Rotation paths and how fast each direction turns (degrees each step):
Each turn is a multiple of 5 degrees from 10 to 175, or 0.
Each row of a path follows its step; steps can be skipped.

step 0: [  0 -18   4  27  -2 -20   4  -4   0 -17  -6  14 -27  -2   5  -9  26   1
  10  -5   0  -5  22  14  -1  16   0  -5  -7  -9   5   2  24   1 -16  -7
  11 -14  17   9  -6  -7   5 -22  10  -1  -5  -1  10]
step 1: [  1   6  -3  13   0  12   9  -9   3   4   9   5  10   3 -24 -15  15   5
  -2   5 -12  20  10   3   4 -23  27  14 -14   8 -23  16  12  12 -10  19
 -10   9  12  -5 -13   1 -16 -14 -15   4 -11  14   0]
step 2: [ 18   1 -14  -6  20 -19 -14 -25 -19   2  -8  22   6 -17   4  -4  18  -3
  12  -9 -24  -1  10   1  -3  -8   7   7 -14  -2   0  12 -18   1  11 -17
   6  -2   0 -16  -5   4   5  -7  10  -3  -2 -22  19]
step 3: [  9  -2   0  22  -3 -14   6  -9   6   4  -8   9   3  -9 -28   3  -3 -32
  -2  -1  -6 -10   0 -19  19   3  19 -24  -8   9  11  -7   3   3 -25 -11
  -7  12  17   5 -15   6   2 -13   9   9   7  12  -3]
step 4: [-20  -4  -4  -9  11  -4  -8  -1  11  10 -13  20  -5  -3 -10 -16  -8   2
   4   1 -10   9  12  16  -2 -18  -8 -13 -22  -8   8   0 -22   8  -1  30
   1  11  17 -13  -5  10 -28   9  15  -6  -7   0  -9]
step 5: [  7  10 -10  13  29  -1  -3  10  13 -12  -7   2 -25 -32  -9  18  16   0
 -16 -17  -7   4  -1  -6 -11 -14  10 -14  -9  16  11   7   3  -3   1  -6
 -16  -2   4  10   7   0   8  14   7   4  -7 -24  -1]
step 6: [-24   2  25  -4   4 -27  10   6  -8  -1  -2  16 -12   7  -2 -21   5  -5
   0 -13  -1  -6  22  -9  -3  16  13  -5  -2  23   5 -15   9   2 -10  17
 -15 -11   7   8  -1  16  -3 -11   7   5 -25   7   6]
step 7: [ 16  -3  -6   1 -11   5  -4   5   1  -7   6   0 -12  -6 -11 -11   7   3
  -4 -10   4  21  22  21  -3 -31  -5  17 -12  16  18   6  -2  24   6  -9
  -6   4   0   6 -27   6  -2   7  -3 -16 -24  14   3]
step 8: [  6  17 -20  -5  -1 -24  -2  -4 -12   6  -4  16  17  -6  -6  18   5  20
  -2 -20 -11 -11   0   3   7  -4  36   0  -9 -13   9   4  12   3  -6   7
  -2   0  -2  12   6   5  21   6  13  -1 -21  -1  22]
step 9: [ 18   0   0  -6 -17  -5  -5   9   9  14  -6  -9  14   7  -5   2   5 -17
   5 -18 -13  12  15 -22  -4   9  14  -3 -11  16   4 -16 -23   1 -17 -10
 -21   2  -9 -15  -8  19 -19   1  19  -5  -1  19   3]
step 10: [ -6   3 -13   9   2 -15  -1  -7 -17  -9 -11   2   5 -19  -9  -1  -9  11
   8 -18   7   8   3  25   2  -9 -11 -10  12  -7  39   0  -5   9 -24   3
   9   2  -5 -10  -5   6 -12  21  21  -3   3   0 -18]
Speeds:
[ -4  -3   2   3  -1  -3  -1   3   8  -2   0   6  -1   0   2  -4 -10   1
  -3  -7   1   1   3   1  -3   2   1   4  -5   4   3   4   2   0   4  -2
  -1  -3  -2   1   7  -8   1  -2  -4   4   1  -1  -7]
55
[ 2  6  5 -2 -4  5 -1 -2 -3  5 -2  3 -5  2 -6  3  0  5 -3  5  6 -6  6 -4
 -4 -3 -2  1 -1 -5  1 -3  1 -3  1 -6  5  1 -3 -2  7  2 -4 -2 -4  2  0 -1
 -3]
0
[ 9 -4  1  1  0  2  1 -1 -3  3 -3 11 -7 -5  3  0  2  5  2  2 -2  3 -8  8
  0  3  0 -1  1  3  4 -3  0 -4  1 -1 -3  3 -5  2 -1  1  1  2 -3  0  5  3
 -1]
140
[ -3  -1   3  -3  -2   5   0   7   0  -2   3   7   6  -2   0   2   4  -1
  -1  -1   1  -3   4   3   3   0  -2   5  -1   4  -2   5 -11  -2  -4   3
   1  -1   1  -3  -2   6  -3   2  -7  -3   3   1  -2]
135
[-6 -1  4 -5  0  1  1 -3 -2  0  1 -1 -1 -3 -2 -1 -7 -3  4  1 -1  8  1 -2
 -5  3  1  0 -5 -4 -5  4  0 -7  0  4 -4  7 -7  4  1  7  1 -4  0 -3 -1  5
  2]
145
